Rows swapped in pairs by one turn or mirror: which row each one swaps with:
The rows were stretched afterwards, more along some directions than others.
gagu: [25,5,7,-14,-2,8,-52,-18,-7,-20,-16,-6,-14,36,6,-10,-24,-36]
vugi: [-1,-59,14,23,-29,6,-38,-37,-3,20,39,28,-6,4,5,35,50,-15]
Lofug: [41,-66,5,46,-51,7,-11,-39,32,5,29,30,13,29,-12,25,32,-7]
sapu: [40,-41,-7,-28,0,22,-10,-19,-22,6,34,3,-30,-40,0,41,9,1]
ganel: [10,-49,21,1,-42,-21,21,-22,-22,47,33,6,3,6,14,36,16,16]
Mib: [25,1,7,-9,-18,0,-49,-30,-14,-8,-6,-1,-18,43,9,-15,-25,-31]
tuv: [29,-45,-23,-23,5,15,-4,-19,-31,7,17,-4,-21,-27,-11,41,7,-4]
leg: [43,-59,0,40,-49,4,-23,-40,28,7,27,28,9,40,-20,21,43,-7]
rokoz: [17,-36,-31,-22,-7,19,-7,-31,-25,-12,-3,-13,-7,16,38,-5,-2,-33]
lala: [-5,-63,19,4,-20,8,-31,-41,-4,20,28,14,-10,-5,-1,45,63,-15]
gug: [45,-61,6,42,-55,15,-16,-37,31,-6,39,29,2,31,-16,21,38,-8]
Sudef: [17,-37,-31,18,-38,9,-17,-14,-7,-25,12,39,-2,12,1,20,-11,-2]
Dekur: [14,-33,-28,-19,-8,13,-5,-36,-34,11,-6,-17,-1,17,49,-1,-7,-26]
rogak: [-8,-60,10,18,-36,8,-29,-35,-10,17,37,17,-9,-5,7,30,49,-15]
loruv: [32,11,-2,-8,-16,2,-55,-21,-9,-38,-8,6,-24,32,-2,-17,-23,-35]
rukor: [39,-37,-17,-33,7,17,0,-27,-32,-3,22,-6,-20,-36,2,34,3,-8]
vuli: [13,-43,17,5,-38,-16,15,-14,-29,33,18,9,13,1,9,32,16,12]
ronen: [15,-44,-25,20,-38,1,-3,-9,-5,-13,16,47,0,-2,-10,23,-12,9]
rugur: [23,-32,-32,-24,-12,15,5,-34,-42,-8,13,-12,-12,3,40,4,-15,-18]
fuv: [19,-56,-29,36,-61,-27,1,-60,-23,41,55,24,-3,31,6,17,-2,-6]
Tezu: [-10,-61,18,10,-16,4,-27,-40,-3,32,37,14,-12,0,20,41,48,-15]
rigiv: [-2,-56,7,19,-34,7,-36,-40,-1,7,44,21,-14,0,0,40,67,-18]
botas: [10,-57,9,2,-57,-6,14,-27,-33,49,27,8,7,1,5,46,35,8]
Gili: [52,-63,-2,41,-49,13,-10,-37,26,-6,22,29,16,21,-16,19,48,-8]
Zop: [22,-37,-20,-18,-10,18,-2,-37,-33,5,0,-14,-6,12,46,-2,1,-24]
sagib: [21,-2,15,-13,-10,1,-50,-26,-12,-7,-9,-6,-18,39,21,-8,-28,-31]
Sev: [43,-71,-3,47,-50,5,-9,-32,25,10,28,31,19,32,-16,19,32,-4]
fode: [5,-52,-4,16,-34,20,-33,-33,-10,-12,22,19,-5,-17,7,36,63,-26]
ninus: [14,-48,-27,-26,-18,21,-8,-39,-30,0,1,-8,-9,4,50,6,13,-36]
Fama: [46,-59,-2,44,-44,11,-7,-26,23,-4,2,26,16,34,-24,13,37,-4]
vodip: [32,-42,-31,33,-51,-24,-6,-52,-19,29,27,28,2,32,-1,11,-4,-8]
Tela: [17,-38,-27,30,-60,-28,-9,-61,-22,33,41,18,-3,41,2,11,1,-6]
Vize: [24,-50,11,-5,-49,-3,8,-22,-24,20,26,10,0,-9,12,43,42,-1]
noge: [-8,-59,10,15,-24,1,-23,-34,-11,18,35,19,-3,-4,9,39,43,-17]
bebi: [31,-47,-21,43,-58,-19,-20,-56,-10,24,39,30,-1,42,4,1,2,-16]
Zope: [31,-37,-6,-37,12,16,-3,-12,-25,10,21,-10,-22,-38,7,33,-7,4]
nok: [12,-49,7,2,-53,-8,20,-27,-39,36,31,3,8,-5,15,44,18,9]
Genub: [2,-42,-19,21,-41,-8,-6,-20,-11,-6,29,39,-8,9,-2,21,-18,16]
puvu: [21,-44,-1,9,-61,-8,7,-17,-29,13,24,8,8,-5,2,35,29,-1]
zik: [9,-61,17,1,-45,-13,16,-21,-22,42,28,9,9,1,-3,49,33,19]
mero: [3,-46,-30,14,-39,3,-6,-25,-17,-7,28,37,-7,9,1,24,-13,8]
Noga: [36,-45,-19,-38,1,22,-7,-28,-22,-10,22,-1,-26,-35,3,40,21,-12]
lom: [-14,-62,4,6,-34,14,-23,-42,-15,18,37,14,-13,-6,0,40,61,-16]
nuf: [38,-51,-20,-31,-3,19,-4,-26,-26,3,33,-5,-19,-39,3,44,18,-13]
veb: [16,-42,12,-7,-44,-11,17,-22,-34,21,34,8,0,-4,7,35,13,9]
boker: [18,-49,-32,27,-58,-25,0,-57,-21,28,37,21,-2,27,11,8,-3,-15]

vuli is swapped with noge
boker is swapped with Dekur
tuv is swapped with Fama
sapu is swapped with gug
Sev is swapped with rukor

Rows swapped in pairs by one turn or mirror: which row each one swaps with:
The rows were stretched afterwards, more along some directions than others.
zes: [-30,23,-40,21,-7,3,-17,-17,76,-19,-42,-37,-1,22,-13,9,21,0,-59,-13,-58,-52,15,-51,-8,-49,-9]
kazu: [-11,10,-28,32,-14,-20,7,17,18,-33,-15,-35,-26,-46,4,10,-21,-24,-44,-45,13,-36,58,8,-16,-12,-23]
bev: [39,17,11,-35,26,46,-18,-45,8,36,-9,9,38,44,13,0,20,24,6,56,-51,-16,14,5,-6,43,63]
Tiv: [-38,4,-8,24,-1,-49,-14,-13,27,8,-16,13,3,-57,-19,11,34,-4,-20,6,-61,-75,-8,-20,-10,-4,2]
Kis: [-8,40,-29,8,-4,-12,-19,-3,17,-39,-11,-43,-27,-45,-25,9,-27,-18,-47,-13,-28,-20,35,-7,-19,-43,-1]
luki: [-14,-30,-4,3,-15,9,21,13,7,15,14,-12,22,-23,29,27,-28,-15,-23,4,-16,-25,0,-16,-23,-6,33]
mig: [9,4,-22,-9,-1,-18,-25,-24,54,-13,-56,0,69,43,31,17,36,36,-37,-3,-2,-40,18,-6,-4,11,21]
bif: [-33,-15,-11,21,-9,-21,12,1,2,5,-15,-7,-19,-44,7,64,15,-5,-16,26,-59,-45,-3,-24,-19,2,3]
zud: [20,20,-3,-39,-3,34,-8,-9,1,13,8,-33,18,47,-6,-17,1,18,14,-1,-22,-11,7,8,-18,18,46]
rus: [-4,-43,-10,4,-18,17,28,14,6,19,10,-1,27,-24,41,17,-26,-17,-22,7,-5,-23,-2,6,-24,4,24]
vode: [36,17,-29,-14,-6,28,19,-32,15,-21,-28,-2,5,38,28,-4,-14,20,20,23,20,12,35,1,9,-17,14]
Ged: [37,6,-19,-24,-14,22,24,-24,25,5,-17,-3,-11,10,4,-15,-13,28,13,34,-1,-3,29,6,17,-21,11]
pebup: [-12,30,-29,14,6,-23,-7,-1,23,-38,-7,-34,-22,-52,-19,-9,-30,-24,-44,-26,-14,-35,40,-4,-21,-32,5]
Zafe: [-6,29,-35,17,-8,-6,-7,1,14,-41,-7,-46,-27,-39,-10,-3,-35,-28,-54,-25,-12,-12,38,-1,-24,-33,-2]
Nupi: [-34,-23,-2,24,2,-16,9,-4,-3,8,-17,4,-20,-42,10,60,12,-3,-15,32,-53,-53,-1,-26,-14,13,10]
vikap: [-38,9,-6,30,12,-41,-6,-25,25,3,-16,6,-3,-61,-5,29,29,-7,-28,12,-67,-80,11,-20,-9,2,16]
gol: [38,17,-15,-22,-13,14,25,-28,29,11,-11,11,-6,-1,-6,-25,3,32,23,25,4,-12,28,12,19,-21,4]
dop: [17,19,-25,15,-13,20,-4,-55,28,-48,-47,-29,40,74,45,27,18,26,-23,12,-15,-9,22,2,-6,-15,44]
Zed: [19,-36,10,-7,19,10,23,-17,9,28,-41,34,-10,-3,64,9,4,-1,-16,78,1,11,24,-14,-6,41,14]
Bonoz: [-15,15,-28,18,-4,-19,7,10,18,-34,-19,-30,-36,-49,2,11,-33,-18,-42,-33,7,-22,43,-5,-20,-27,-25]
ven: [43,11,-6,-23,-9,19,23,-26,21,19,-8,17,-10,6,-1,-33,0,27,27,37,1,-7,24,11,21,-10,12]
dabe: [38,10,-32,-2,-18,31,18,-41,18,-40,-42,-27,14,58,33,8,-9,3,10,23,13,13,33,3,3,-15,22]
ruvan: [30,1,3,-22,41,33,-5,-42,18,31,-36,25,17,19,34,2,18,22,-12,76,-42,-10,19,-10,-10,41,44]
Tepa: [3,54,-33,-3,-3,1,-28,-19,32,-31,-20,-50,-14,-22,-31,-2,-25,-15,-68,12,-56,-12,26,-7,-24,-48,13]
Sotop: [-30,-7,-10,25,-1,-31,-1,-14,8,1,-23,-7,-18,-46,2,54,26,-7,-30,27,-69,-56,2,-23,-14,3,10]
purut: [-35,-1,-3,31,-3,-52,-25,-7,26,16,-13,10,-2,-45,-20,5,40,-10,-35,8,-57,-84,0,-15,-7,17,13]
Gavef: [-20,18,-29,18,-5,-4,-9,-18,82,7,-18,-7,10,5,-34,-36,32,7,-39,-10,-60,-74,-2,-30,-4,-47,-7]
lin: [-31,1,-5,28,2,-46,-27,-12,21,22,-12,25,2,-59,-7,1,36,-4,-30,3,-51,-72,5,-10,-3,21,14]
kobaz: [-6,50,-34,8,-4,-2,-25,-16,26,-36,-13,-43,-13,-28,-28,-1,-28,-16,-55,-9,-39,-19,32,-5,-15,-50,6]
miz: [-8,-28,-12,7,-24,-3,16,10,18,11,13,-24,32,-23,10,19,-22,-30,-26,-1,-16,-30,-8,-7,-17,-14,39]
dumad: [25,21,7,-32,2,43,-10,-11,0,22,16,-28,27,44,-9,-10,3,23,13,0,-35,-20,7,15,-11,27,52]
Rogal: [-3,41,-37,12,-7,-3,-9,-7,13,-42,-15,-57,-30,-40,-17,5,-31,-30,-58,-14,-34,-7,37,1,-24,-40,-1]
ruzem: [-40,-6,-7,25,3,-29,-3,-9,4,-2,-24,-3,-26,-52,0,51,18,-8,-23,29,-65,-54,3,-33,-17,4,4]
mem: [-38,-4,-6,32,1,-35,-9,-17,20,9,-14,7,-2,-48,-8,32,42,-1,-23,14,-71,-77,-1,-24,-8,5,11]
moz: [27,13,10,-29,36,34,-14,-45,7,37,-15,34,33,28,23,-7,24,26,8,69,-44,-11,5,-4,0,39,56]
buf: [32,24,-14,-21,-1,-1,14,-34,47,26,-12,28,0,-9,-24,-51,17,30,5,41,-19,-29,12,9,15,-22,1]
nani: [-33,9,-5,23,7,-54,-21,-15,32,15,-16,19,-2,-58,-22,-7,38,-16,-22,9,-57,-79,5,-22,-7,13,9]
keneb: [31,-18,3,-11,31,28,13,-35,9,23,-45,30,5,11,58,5,8,4,-14,79,-18,9,29,-8,-8,45,29]
tesa: [28,-19,5,-15,36,35,10,-36,12,27,-42,23,6,9,49,13,6,13,-26,84,-36,1,19,-9,-8,46,40]
Vak: [35,15,-5,-22,-8,5,14,-13,40,31,-3,25,-9,-6,-22,-51,14,31,18,31,-6,-24,18,4,17,-14,-3]
zera: [-7,10,-25,23,-6,-28,11,13,23,-29,-16,-18,-28,-57,4,5,-23,-23,-28,-41,23,-35,58,2,-13,-13,-22]
ronu: [-14,14,-27,34,-14,-22,9,14,13,-31,-17,-24,-34,-56,5,9,-24,-21,-37,-43,12,-27,55,2,-17,-19,-24]
ridu: [21,11,-29,5,-12,-1,-27,-29,45,-27,-52,-22,71,66,37,21,35,19,-38,-7,-6,-28,24,0,-11,8,35]
totiv: [-13,0,-40,28,-6,-19,18,14,29,-30,-30,-15,-32,-53,18,15,-24,-10,-36,-47,31,-38,70,-5,-7,-6,-31]
kisu: [-32,0,-8,15,13,-48,-28,-12,31,28,-10,31,8,-63,-22,-14,34,-4,-31,9,-52,-80,1,-17,-1,24,22]
Laban: [18,22,-38,11,-13,8,-13,-52,41,-47,-60,-31,60,70,44,31,31,13,-31,2,-13,-19,25,-2,-12,-9,30]
sazub: [11,15,-7,-21,-22,25,5,-3,10,9,-5,-40,1,48,8,-9,-2,14,6,-17,-4,-8,18,3,-5,15,27]
dup: [40,10,-21,-17,-14,23,27,-30,16,-10,-19,-4,-1,15,18,-11,-16,21,21,32,15,8,28,13,14,-22,18]
vufas: [23,-21,1,-17,36,22,8,-32,11,23,-47,28,2,7,52,5,6,3,-24,83,-20,9,23,-15,-17,46,32]
Femu: [27,-7,-30,-29,-4,13,-16,-2,26,10,-52,2,55,14,53,41,3,30,-32,9,12,-16,44,4,-27,37,20]
Labi: [4,3,-29,7,-1,-10,-40,-25,47,-24,-55,-13,72,58,26,19,34,22,-47,-4,-9,-39,14,-14,-9,9,30]
Zuf: [-6,53,-37,4,-7,-7,-28,-12,29,-36,-13,-51,-16,-27,-28,3,-24,-22,-66,-4,-48,-8,25,-7,-22,-54,7]
Fid: [-30,-29,1,14,-6,-15,22,2,-1,6,-21,-10,-29,-42,16,73,8,-2,-14,41,-51,-43,5,-24,-15,6,6]
pak: [14,17,-36,17,-21,8,-12,-52,36,-55,-60,-42,45,75,47,35,14,6,-34,6,-12,-7,24,-8,-2,-17,32]
Dules: [20,-44,6,-16,29,14,34,-13,5,28,-37,33,-12,-10,61,12,-8,2,-13,76,8,8,27,-6,-13,42,11]
gada: [28,21,1,-39,26,52,-13,-39,0,37,4,-5,35,40,8,-13,2,26,-7,45,-64,-7,3,8,-7,40,65]
Losu: [-2,2,-10,-31,-15,9,16,9,18,8,-18,-28,-18,30,9,-12,-15,25,4,-18,17,-7,18,-10,-2,10,2]
vig: [28,-3,8,-11,31,47,-2,-39,-5,34,-25,20,15,27,37,1,14,9,-14,76,-49,4,11,-1,-7,52,51]
zadug: [32,32,10,-33,18,42,-13,-40,4,32,11,-5,46,53,1,-11,8,28,7,28,-49,-14,2,15,1,27,70]
Viro: [26,4,-32,3,-11,17,14,-47,29,-42,-41,-22,24,61,37,23,1,25,-15,19,5,-1,21,3,19,-21,28]
zakuv: [25,17,-28,6,-10,18,5,-51,26,-43,-43,-29,39,79,41,20,-2,12,-14,14,2,5,24,-1,9,-18,38]
Nomul: [-24,35,-22,17,0,-12,-21,-26,84,-8,-16,-21,12,7,-42,-28,25,4,-55,-10,-64,-66,-1,-42,0,-61,12]
Lili: [-5,-24,-12,-8,-28,17,4,20,1,19,21,-15,34,-17,13,23,-23,-10,-17,1,-24,-24,-16,-3,-23,-4,40]
fud: [-35,4,0,33,1,-49,-21,-10,19,16,-12,20,-7,-61,-13,7,34,-8,-31,6,-54,-70,3,-16,-8,11,12]
nonem: [-10,4,-37,37,-14,-18,17,18,16,-32,-22,-20,-36,-56,12,5,-22,-18,-31,-50,24,-28,57,4,-13,-9,-33]
vur: [1,10,-10,-13,-25,23,10,3,7,7,-1,-34,-11,33,5,3,-14,24,4,-27,11,-14,18,-1,6,8,11]
Dus: [26,27,6,-30,5,51,-10,-25,-6,16,14,-23,39,46,6,-14,3,31,11,10,-44,-11,10,21,-20,23,68]
tipa: [42,11,-22,-7,-20,28,16,-30,12,-9,-17,-6,2,35,20,2,-8,26,10,25,9,4,33,13,21,-18,18]
feva: [-14,33,-36,23,-4,-6,-15,-23,88,-6,-26,-36,10,10,-30,-6,17,-8,-67,-18,-56,-62,18,-38,-7,-51,2]
vovav: [-12,-3,-23,-20,-14,-4,9,2,42,-5,-52,-20,-36,21,-2,-7,11,23,-2,3,11,-20,21,-28,5,-5,-12]

Femu is swapped with vovav
luki is swapped with Nomul
Tiv is swapped with Bonoz
Losu is swapped with mig
gada is swapped with Viro
ridu is swapped with sazub
vur is swapped with Labi
rus is swapped with Gavef

